One vector is turned by the same rotation once a step. Each row is the vector after some number of steps, and that number follows the row.
The counts run from 0 to 402.
-0.06	-1.80	1.75	-0.53	-0.96	-0.95	-0.77	-1.06	1.00	0.98	-0.72	-2.01	0.96	0.58	-1.90	1.99	0.95	-0.78	0.39	-0.61	-3.63	-0.68	0.36	-2.26	-2.66	0.17	2.74	1.04	0.30	-1.73	1.76	-0.06	2.32	-3.19	2.00	1.92	-0.32	0.33	1.54	0.81	-0.60	0.49	-0.49	-1.59	-0.72	-1.30	-2.46	-0.82	-0.75	-0.30	-1.73	0.09	-1.00	1.84	-0.23	0.05	-0.20 => 231
-1.51	0.79	0.32	0.74	1.23	1.10	-0.10	-0.94	0.00	-0.42	0.70	2.70	-0.92	2.11	0.95	-2.68	-0.23	-0.13	-1.45	-0.84	2.19	-0.21	0.18	2.23	3.02	-1.85	-0.56	0.92	0.51	-0.54	0.04	-0.97	-0.45	2.75	-3.68	-0.26	1.95	2.11	0.19	-0.98	2.24	-0.74	0.60	2.53	0.50	2.29	0.96	0.41	2.33	0.06	0.10	0.79	0.81	0.06	-0.34	-1.85	-1.40 => 374
-0.99	-1.52	-0.50	-3.48	-0.77	1.23	-0.30	0.85	-0.95	-2.24	0.20	0.47	3.19	0.94	0.90	-0.17	0.79	-1.46	-0.96	-0.27	-0.90	-0.26	-0.69	-0.60	1.23	0.72	2.33	-1.34	-0.57	0.86	3.60	0.49	-1.32	-2.12	-1.87	-2.73	1.89	-1.26	-2.59	2.61	-0.71	-0.45	0.40	1.75	1.47	1.09	-0.81	1.62	-0.99	-0.30	1.62	-0.19	2.91	1.44	0.81	-0.12	-1.61 => 116
-0.17	3.27	-0.80	2.52	-0.59	2.38	0.13	-0.80	1.23	-0.22	-0.11	-0.47	1.08	0.19	1.37	-1.58	-1.47	1.81	0.82	1.54	1.89	1.80	0.18	2.51	3.13	-1.69	-1.24	-1.21	1.49	0.59	-1.07	-0.89	-2.41	2.35	-2.38	0.11	1.55	-0.97	-0.66	-1.14	0.76	0.40	-0.20	2.60	-0.24	1.75	1.99	-1.86	-0.94	-0.62	1.19	-1.53	1.06	-1.13	-0.67	1.14	-0.67 => 295
1.09	-1.74	2.45	2.24	-1.33	0.72	-0.24	-0.10	2.92	-0.61	-1.01	-2.94	0.87	0.84	-0.85	0.13	-0.29	-0.11	1.19	-0.52	-1.77	-0.45	1.33	-1.56	-2.13	0.05	0.04	0.57	-0.55	-1.66	-0.40	-0.24	0.29	-2.28	3.44	2.70	-0.24	-0.92	-0.52	0.17	-0.18	2.30	-1.64	-0.51	0.17	-0.78	-2.16	-0.75	-1.47	0.42	-2.11	-0.20	-1.57	1.12	-0.01	0.19	-1.15 => 106
0.57	2.32	-0.47	-1.50	2.42	1.19	3.32	1.04	-1.17	-1.08	-0.12	0.49	-0.42	-1.31	0.39	0.62	0.22	-0.60	1.59	0.39	1.82	1.03	-2.18	1.96	0.25	1.38	-1.86	-0.43	-1.53	1.92	-1.97	1.66	-2.66	-2.28	1.80	0.56	-0.25	-2.73	-2.71	0.20	1.20	0.55	1.51	-1.42	0.02	0.18	2.63	0.91	-0.05	-0.49	-0.38	1.27	0.27	-2.66	0.71	-0.74	1.99 => 211
-1.08	-0.67	-1.52	-4.56	0.55	-2.37	-2.77	0.95	-2.00	-0.11	-0.86	2.33	-1.92	0.08	-0.84	0.07	1.18	-1.92	-1.03	-2.13	-0.28	-0.49	0.44	-2.84	-0.83	0.03	0.94	0.53	1.10	1.21	0.93	0.20	2.83	2.18	0.07	-1.54	-2.39	1.73	0.60	0.82	-1.52	-1.19	1.92	-0.19	1.26	-0.75	-0.77	2.82	1.44	0.55	-0.06	0.46	-0.62	-0.05	0.81	-0.26	-0.20 => 277
-0.85	0.09	-2.53	-3.86	0.40	-0.99	-0.87	2.93	-2.38	-1.54	0.15	0.88	-0.51	-1.06	1.33	-0.10	0.65	-0.84	-0.48	-0.64	1.94	-0.81	-1.90	-0.67	0.57	0.46	-0.24	-2.26	-0.34	1.65	-0.63	0.70	-0.81	0.37	-0.33	-1.23	0.36	-0.33	-3.29	1.62	-1.88	0.68	1.44	1.59	3.05	1.23	1.06	2.31	-0.85	2.53	1.59	0.95	2.10	-0.87	0.85	1.11	-1.73 => 321
-0.40	-3.05	-0.17	1.15	-1.95	-1.16	-3.29	-0.27	-0.59	1.70	1.25	-1.08	-0.51	0.32	-0.13	-0.08	0.09	0.86	-2.73	-0.27	-0.85	-1.31	2.19	-1.28	0.47	-1.17	1.15	-0.81	0.49	-0.80	1.26	-1.11	3.19	2.37	-1.60	-1.69	-0.41	2.16	1.96	-0.41	-2.17	-0.26	-1.59	1.24	0.07	0.30	-2.08	-1.42	-0.37	1.16	1.22	-1.66	0.06	2.73	-0.70	1.61	-1.19 => 273
1.45	1.16	2.46	-0.46	-0.03	0.76	1.50	1.77	1.90	-0.09	-0.43	-0.62	-2.63	-2.03	-0.45	0.74	1.33	-0.42	0.51	-0.51	0.41	-1.64	-0.99	1.77	2.11	-0.35	-1.23	2.00	-2.53	1.40	-3.71	1.37	0.95	-0.20	2.57	1.01	-0.52	-1.13	-1.76	-2.85	1.13	-0.68	0.64	0.06	0.32	-1.44	1.01	-1.08	0.42	-1.62	-0.65	1.81	2.62	0.25	1.60	-1.39	0.03 => 137
-0.62	1.57	1.20	-0.51	-0.38	0.08	1.81	-0.44	-0.66	0.07	1.48	-2.76	-1.81	-4.00	1.44	2.26	-1.13	1.05	-1.04	1.84	2.23	-0.28	0.02	0.89	-0.43	-2.34	1.28	-1.27	-0.62	2.56	-1.81	-1.39	0.67	-0.03	0.16	2.27	1.36	0.54	-0.56	-1.89	-0.63	-0.60	-0.41	0.61	-1.37	1.16	0.43	-2.42	-1.87	-0.33	0.67	-0.32	4.13	0.85	1.42	2.08	0.82 => 92
-0.37	-1.15	-1.70	0.42	-1.20	1.04	-0.51	-2.07	-0.04	-0.81	-0.32	-0.21	2.43	1.59	-0.32	-0.30	-1.32	0.51	0.28	-0.35	-0.32	2.23	2.54	-2.51	-2.57	-0.84	1.14	-0.28	1.94	-1.89	2.91	-1.17	-1.25	-0.27	-0.01	1.36	0.04	0.43	1.30	2.94	-0.45	1.38	-0.53	-0.56	-2.53	1.51	-1.65	0.05	-1.64	0.52	-0.40	-1.92	-3.78	-0.10	-1.41	0.69	1.64 => 76
0.38	-2.13	-0.51	-0.06	-1.21	-1.59	-1.14	0.68	0.37	-0.56	-1.82	-0.80	1.12	0.12	0.01	0.58	1.56	-0.78	-1.11	0.36	-1.03	-1.03	-0.99	-0.72	2.21	1.86	2.15	-1.46	0.33	1.59	3.41	-0.03	0.45	1.35	-0.37	-3.58	-0.67	0.15	0.29	0.09	-1.52	-3.01	-0.14	0.80	1.88	-0.74	-1.10	-0.08	1.09	-1.62	2.34	-1.24	3.35	2.82	0.99	-0.21	-2.02 => 270
-0.51	-2.10	1.89	-2.95	-0.82	-2.14	-1.31	0.51	-0.29	-0.78	0.73	0.46	-2.56	-0.99	-0.86	2.23	0.52	-1.99	-0.36	0.90	-2.05	-1.59	1.10	-3.62	-2.79	-1.03	1.46	-0.22	-0.84	-0.03	0.96	-0.31	2.87	-1.65	1.61	1.99	-1.85	0.75	1.11	-0.45	-1.34	-0.36	-1.05	-0.61	0.10	-2.09	-1.65	-0.46	-0.24	1.03	-0.20	0.83	-0.87	1.39	1.37	0.29	0.33 => 356
1.04	1.27	2.17	1.95	-0.52	2.33	2.71	0.29	2.13	-1.52	0.49	-2.91	-0.32	-1.91	1.28	1.20	-1.57	1.37	0.77	1.66	1.60	0.01	0.08	1.51	1.00	-2.06	0.52	-0.60	-0.93	1.35	-1.82	-0.19	-1.40	-1.40	0.98	2.94	2.11	-1.44	-1.54	-1.66	0.96	0.64	-1.80	1.30	-1.04	0.59	-0.14	-2.44	-2.11	-0.95	0.03	-0.07	3.05	1.18	0.28	0.56	-0.60 => 216
0.92	0.49	-0.79	1.94	-1.01	-0.88	-2.58	0.79	1.14	4.28	0.82	-1.60	0.41	-0.71	-1.41	0.00	0.67	1.46	-0.50	-0.91	-2.04	0.12	-1.77	1.37	1.83	3.41	-0.86	0.80	0.37	-0.57	-2.45	2.00	1.51	-0.11	0.57	-3.67	-1.19	-0.53	1.97	-0.32	-1.68	1.43	-0.08	-1.50	-0.62	-1.20	0.31	-2.15	0.23	-0.81	-0.47	-0.98	-1.92	-2.46	-1.31	0.79	0.21 => 390
1.34	-1.76	1.04	0.63	2.08	0.96	3.73	-0.87	-2.23	1.27	1.03	-0.90	2.37	-0.90	0.23	1.07	1.53	0.45	-0.72	1.08	0.20	-1.56	-1.94	1.90	0.18	2.75	0.58	0.47	-2.28	0.18	1.08	0.97	-0.93	-3.28	-0.13	-1.99	-0.16	-0.83	-0.35	0.25	1.16	-1.18	0.15	-2.41	-1.31	-0.83	0.97	-0.29	1.33	-2.35	0.27	-0.06	2.19	1.20	0.51	-1.31	2.18 => 7
-0.48	-0.27	-0.12	2.79	-0.10	0.74	1.50	-0.60	-1.60	0.28	2.72	-2.35	0.65	-2.00	2.72	1.17	-1.04	2.36	-0.83	2.43	2.62	-0.34	0.07	2.36	1.01	-0.11	0.33	-2.52	-0.33	0.95	-1.78	-0.87	-0.94	-0.75	-2.02	-0.77	1.36	-0.58	0.22	-0.41	-1.05	0.60	-0.98	0.27	-1.03	1.12	1.46	-2.29	-1.71	0.91	1.99	-1.30	1.57	0.80	-0.29	2.62	0.65 => 90
1.51	-2.36	-0.60	1.05	-0.53	-1.61	-0.41	2.20	-1.14	-0.22	-0.02	-0.62	-0.16	-1.61	1.08	1.15	1.97	0.77	-0.56	1.05	1.06	-1.46	-0.96	0.11	1.33	2.65	-1.14	-2.93	-1.16	1.77	0.69	0.83	0.08	1.43	0.20	-4.45	-2.14	-1.24	-0.93	-0.83	-2.85	-0.81	-1.07	-0.36	2.43	-1.50	0.32	-0.48	-0.16	-0.56	3.34	-0.87	0.90	2.16	0.29	0.36	-1.72 => 395
0.39	1.99	0.41	-1.37	-0.24	1.94	1.32	-1.18	0.37	0.96	1.34	0.13	3.26	-0.33	-0.66	1.83	-0.57	0.65	0.97	0.78	-2.95	1.63	-1.63	0.87	-0.69	0.79	1.18	0.93	0.02	-0.21	0.10	1.59	-0.52	-4.02	-0.38	0.11	0.77	-1.39	0.65	1.73	1.65	-0.41	-0.66	-1.55	-3.71	0.16	1.34	-1.22	-0.75	-2.03	-1.17	-0.59	-0.31	-1.79	-0.24	-0.20	3.42 => 4
2.05	1.31	-0.40	-0.42	0.10	4.07	1.06	0.74	0.62	0.13	1.20	1.06	-1.43	-1.87	-0.26	-1.01	-0.29	1.22	-0.27	-1.55	1.86	0.18	1.09	-0.05	0.57	-2.58	-2.64	2.27	-0.95	0.80	-4.62	0.99	-0.29	1.50	1.26	1.36	-1.10	-0.57	-2.39	-0.03	0.42	2.07	-1.63	0.60	-1.66	1.21	0.26	-1.20	-2.38	-0.86	-2.02	-0.85	-1.52	0.50	0.53	-0.17	2.48 => 289
-1.10	2.92	-0.95	0.95	-1.34	0.58	0.21	-0.98	-0.50	-0.14	1.94	0.81	-0.70	-1.34	1.87	1.28	-2.01	2.12	0.17	3.25	1.67	1.54	0.72	0.60	1.19	-2.32	-0.35	-1.75	1.80	1.50	-1.53	-1.23	-0.78	2.39	-3.03	0.60	0.38	-0.83	2.19	-1.81	0.19	-0.99	-1.20	1.47	-1.04	1.35	2.04	-1.74	-1.07	0.10	2.10	-0.68	-0.71	-1.30	0.40	1.72	0.65 => 171
-0.22	0.36	-1.93	-1.27	-1.69	-0.16	-1.78	-0.10	-0.85	0.07	1.39	1.76	0.35	0.64	-0.82	0.66	-0.87	0.65	1.28	0.94	-1.73	1.52	0.74	-2.69	-1.61	-0.46	-0.84	-0.50	1.85	-0.98	-0.76	0.62	-0.34	0.60	-0.56	-0.04	-2.13	-0.71	2.61	1.34	-2.02	1.15	-1.03	-0.08	-1.18	-0.72	0.46	0.05	-1.89	0.98	0.16	-0.40	-5.79	-1.90	-0.55	1.41	1.21 => 281
-0.12	1.41	1.65	3.45	-1.37	-0.03	-2.19	1.24	2.61	0.71	-0.38	-0.72	-0.81	1.30	0.27	-0.72	-0.41	1.01	0.94	0.74	-0.51	0.12	-0.90	2.37	3.98	0.22	-1.17	-1.26	0.41	0.15	-2.08	0.34	-0.56	1.47	-1.47	-0.98	1.72	-0.76	0.83	-2.45	-0.14	0.08	-0.77	2.63	1.81	-0.77	0.99	-1.70	0.31	0.00	0.65	1.43	0.55	-1.76	-0.35	0.58	-4.48 => 141
-0.32	0.36	1.40	-1.35	-1.76	-2.66	-0.54	1.42	1.25	-2.23	-0.28	0.08	-2.50	-1.25	-0.10	3.16	-0.20	-1.96	1.27	3.21	-1.94	-0.31	-0.07	-2.39	-1.50	-0.97	0.75	-1.63	0.81	1.52	1.32	-0.39	0.06	-0.08	0.75	2.24	-0.86	-0.63	1.12	-2.36	-0.94	-2.75	-0.08	0.81	1.55	-2.02	-0.15	-0.39	-0.44	-0.09	1.78	2.05	0.97	0.48	2.30	0.85	-2.53 => 20
0.50	-0.82	-0.57	-1.58	-2.50	-0.20	-2.87	1.66	1.03	-0.29	0.84	-1.20	-2.55	-2.18	0.04	0.99	0.01	0.31	-1.04	-0.01	0.67	-1.04	1.49	-2.00	0.07	-2.70	0.25	-0.17	0.46	1.20	-1.77	-0.62	2.36	2.02	0.59	0.55	-1.54	1.22	-1.46	-0.74	-3.05	0.56	-1.53	2.27	0.49	-0.15	-0.90	-1.14	-1.77	1.63	0.55	-0.58	0.52	2.35	1.31	1.77	-1.46 => 399
0.93	0.84	-0.21	0.68	2.42	1.07	3.45	0.96	-1.15	-1.23	0.37	0.31	0.59	-0.96	1.56	-0.60	0.02	0.75	1.32	0.68	2.04	0.33	-2.57	2.76	0.46	2.35	-2.67	-1.82	-1.57	1.29	-0.86	1.31	-3.77	-1.70	0.59	-0.12	0.25	-2.48	-2.35	-0.20	1.51	-0.02	0.71	-1.38	0.54	-0.13	2.24	0.97	0.83	-0.46	0.51	1.23	0.29	-1.85	-0.19	-0.82	0.65 => 212
